(in the rows, 128 means zero)
Each path below is one point turned by a fixed rotation once a step. After each direction that follows a path, write how fast that rotation turns it, in degrees a step (0 if it stays still).
Each turn is a multiple of 5 degrees from 10 to 175, or 0.
Each row of a path follows its step; steps can be skipped.
Path 1:
step 0: [125 130 124 125 129 129 128 126 123 124 139 128 132 132 124 126 126 139
 123 121 123 125 124 122 135 124 122 142 122 126 136 113 129]
step 1: [127 133 132 122 128 135 136 127 115 128 124 127 126 125 135 127 122 127
 119 131 129 124 126 124 138 123 132 115 129 135 115 125 126]
step 2: [130 123 131 130 134 122 130 118 124 141 131 133 128 125 131 132 119 122
 128 140 127 133 136 124 118 138 129 129 133 123 129 137 125]
step 3: [126 121 127 134 140 133 125 127 133 132 131 134 123 130 118 120 139 133
 131 122 132 133 125 125 135 128 134 133 130 132 143 128 126]
step 4: [119 134 130 122 128 133 134 141 126 134 118 131 125 129 135 122 133 131
 129 122 133 127 130 137 129 128 119 122 116 131 123 126 135]
step 5: [130 126 132 125 131 125 123 127 115 123 127 129 141 130 125 129 118 129
 126 129 121 124 132 123 115 132 120 136 123 119 123 120 128]
step 6: [135 123 130 132 131 130 120 123 116 127 133 117 124 129 128 124 135 130
 122 137 127 123 121 118 136 124 139 122 128 133 132 125 125]
step 7: [128 133 127 121 125 120 139 127 129 143 128 127 114 132 135 130 126 136
 124 130 133 129 137 129 128 132 128 122 129 131 134 137 124]
step 8: [129 125 128 123 136 129 126 135 133 128 135 146 133 124 118 122 121 133
 128 122 131 132 135 121 130 129 123 137 135 123 126 131 127]
step 9: [121 123 126 135 134 137 123 130 120 131 128 129 131 121 131 119 134 126
 131 132 137 121 115 133 137 128 124 129 119 129 119 126 132]
step 10: [123 126 131 124 130 127 130 115 119 129 112 121 126 129 133 132 127 133
 132 130 125 124 141 136 121 134 128 129 121 125 130 123 122]
Directions:
[131 129 128 129 129 128 129 126 130 127 129 129 131 126 129 124 127 129
 126 128 125 129 131 130 127 126 125 129 129 122 132 126 123]  135
[128 126 129 127 128 125 129 129 131 132 125 128 126 130 126 127 131 125
 128 133 127 125 131 126 127 123 131 130 131 129 132 130 128]  85
[127 126 126 130 127 125 129 132 130 129 124 128 129 124 128 130 128 128
 129 128 127 129 130 121 129 131 127 125 128 125 127 125 127]  120
Path 2:
step 0: [134 131 124 130 118 123 125 123 136 142 128 120 124 128 132 117 135 127
 132 112 128 123 127 127 135 132 124 115 122 122 123 135 123]
step 1: [117 125 125 133 127 135 120 135 129 130 133 130 131 137 138 128 126 129
 115 124 139 121 130 123 126 131 115 128 130 127 120 135 144]
step 2: [140 130 125 128 127 138 133 130 137 117 129 128 144 120 125 141 131 142
 122 125 126 125 120 130 126 135 124 126 120 131 130 131 133]
step 3: [134 127 127 135 124 130 128 121 123 127 124 121 126 127 121 136 144 127
 137 131 134 132 126 113 139 125 134 123 128 119 127 143 132]
step 4: [125 130 128 132 139 131 128 137 130 144 128 123 128 131 121 121 134 119
 118 125 131 127 136 132 128 130 131 127 112 135 125 143 131]
step 5: [120 125 127 116 133 128 128 130 135 124 125 123 142 132 121 131 125 129
 117 131 138 124 121 131 127 114 128 120 121 118 127 119 139]
step 6: [134 128 128 125 114 124 117 124 133 129 132 123 128 130 128 135 129 134
 124 134 127 134 116 130 134 128 125 117 117 126 134 138 113]
step 7: [126 128 130 120 121 126 134 135 128 125 133 131 119 140 124 125 133 123
 118 130 141 126 132 124 142 139 128 127 137 128 127 144 131]
step 8: [135 130 124 122 131 128 137 138 136 123 141 122 132 140 130 137 133 132
 124 123 126 127 141 131 118 121 132 124 121 136 134 127 135]
step 9: [129 113 125 121 124 120 129 126 135 122 121 121 125 125 133 139 131 130
 133 116 132 134 127 120 133 125 133 122 116 116 118 126 125]
step 10: [119 133 128 138 113 120 121 134 124 135 125 131 123 130 129 130 127 130
 114 122 130 125 126 118 124 129 136 131 118 134 124 142 125]
Directions:
[125 125 126 129 132 128 126 129 130 127 126 130 130 126 132 135 128 130
 126 129 129 128 129 132 128 127 128 125 129 129 125 125 126]  100
[126 130 130 126 132 130 124 126 129 127 129 133 129 129 129 127 129 127
 133 128 127 126 128 127 125 129 129 133 130 126 129 127 123]  0
Path 3:
step 0: [139 134 120 125 122 109 126 124 130 142 128 130 139 122 131 136 129 126
 122 136 122 126 134 127 131 123 122 130 128 125 120 119 131]
step 1: [127 128 123 123 137 128 125 140 126 128 134 124 132 132 134 124 137 123
 131 114 135 126 127 116 140 127 131 132 131 123 135 116 116]
step 2: [125 136 134 119 121 127 126 132 137 132 121 127 122 126 124 122 132 133
 133 135 137 135 144 134 132 131 134 133 139 133 128 119 140]
step 3: [120 117 114 133 123 122 131 121 138 125 136 122 128 131 126 131 131 119
 136 126 131 131 132 126 131 121 123 143 125 116 123 135 133]
step 4: [121 135 136 136 121 135 130 126 130 127 128 135 128 127 133 131 113 121
 130 120 120 126 141 128 130 131 121 133 133 127 139 115 117]
step 5: [124 122 137 121 117 123 135 133 131 122 132 120 124 117 141 136 132 129
 114 130 139 136 122 139 127 122 129 128 129 122 130 126 128]
step 6: [127 128 123 131 136 130 122 123 122 127 131 127 135 117 121 127 124 139
 125 126 118 126 130 129 131 126 132 133 130 107 135 121 141]
step 7: [121 118 137 124 134 122 128 136 122 112 118 129 122 137 128 126 123 134
 137 129 126 131 130 130 132 117 127 135 124 133 139 128 121]
step 8: [125 132 123 126 113 120 131 116 124 125 130 123 132 116 121 132 120 131
 128 135 130 116 129 130 128 117 132 124 128 142 129 125 136]
step 9: [124 120 125 148 129 127 123 134 123 120 133 126 139 136 129 125 128 120
 126 122 131 128 120 120 119 120 140 125 130 124 128 119 126]
step 10: [135 137 139 132 122 121 117 133 122 122 130 132 118 125 125 128 123 138
 135 120 125 139 127 136 130 132 126 122 135 137 120 119 133]
Directions:
[128 126 128 126 128 126 130 124 128 129 131 129 129 123 130 125 130 126
 131 132 127 128 123 131 128 127 126 130 131 129 124 127 129]  135
[131 128 127 124 126 122 131 133 126 128 128 128 125 128 127 129 124 128
 128 128 131 130 131 132 125 127 126 126 128 127 125 130 129]  140
[127 131 126 127 130 126 129 127 129 125 128 129 126 132 127 128 128 129
 128 129 124 131 128 126 129 127 124 130 133 129 130 134 132]  90
[128 128 126 129 126 127 127 125 131 126 125 124 128 129 130 127 127 131
 123 131 128 124 129 128 128 128 131 128 130 125 123 129 128]  125
Path 4:
step 0: [123 129 127 107 136 139 130 133 128 125 130 133 129 127 119 116 123 124
 126 135 133 116 131 128 121 125 130 127 123 124 117 132 121]
step 1: [126 126 132 108 134 132 138 134 125 120 118 131 124 122 121 120 130 125
 118 130 124 123 131 129 133 131 123 120 121 138 125 122 136]
step 2: [125 139 147 123 128 135 130 133 123 127 122 124 126 122 112 129 129 126
 123 131 119 134 135 130 130 137 124 118 124 138 132 130 129]
step 3: [110 141 128 126 126 130 130 129 136 122 133 125 133 120 121 138 130 127
 130 137 126 135 139 123 124 134 129 120 124 140 134 134 124]
step 4: [118 129 118 121 123 131 124 128 137 125 136 119 133 119 122 143 120 126
 121 128 134 130 136 132 134 131 117 135 122 134 131 133 130]
step 5: [122 121 132 125 122 130 124 130 132 132 137 126 123 128 122 141 126 124
 123 138 128 124 127 127 124 130 109 142 117 129 117 128 130]
step 6: [125 126 133 122 136 140 122 133 136 128 137 137 123 118 131 136 133 128
 125 125 121 130 117 119 120 130 117 132 120 128 114 126 129]
step 7: [122 129 129 114 134 140 118 134 121 129 134 135 125 118 121 132 138 129
 129 125 133 130 117 117 137 136 125 124 127 119 128 123 128]
step 8: [117 126 133 114 127 129 122 130 110 130 127 125 131 117 123 126 127 133
 124 134 135 138 127 116 126 132 131 128 132 129 125 114 127]
step 9: [128 135 131 119 129 128 122 128 123 140 121 120 128 114 130 130 122 124
 131 132 131 131 130 113 128 130 132 132 132 147 128 123 137]
step 10: [128 134 132 118 128 139 119 121 135 144 131 119 129 129 124 128 124 130
 136 131 138 124 135 120 129 132 133 129 126 142 121 138 124]
Directions:
[129 129 126 131 128 126 128 125 127 128 132 122 130 125 125 130 127 127
 124 130 128 128 128 125 128 126 134 129 129 129 130 130 130]  65
[129 130 128 129 128 129 133 124 130 126 127 127 123 129 127 125 123 130
 129 129 129 129 133 127 129 133 129 126 125 130 129 129 128]  40
[127 130 127 130 128 128 126 127 123 129 132 131 127 126 130 127 125 132
 131 125 130 127 126 125 127 129 127 131 127 126 126 126 133]  35
[128 128 125 127 128 128 126 123 128 132 127 130 127 128 129 130 127 126
 129 129 131 127 134 130 125 125 125 133 130 130 129 130 127]  65
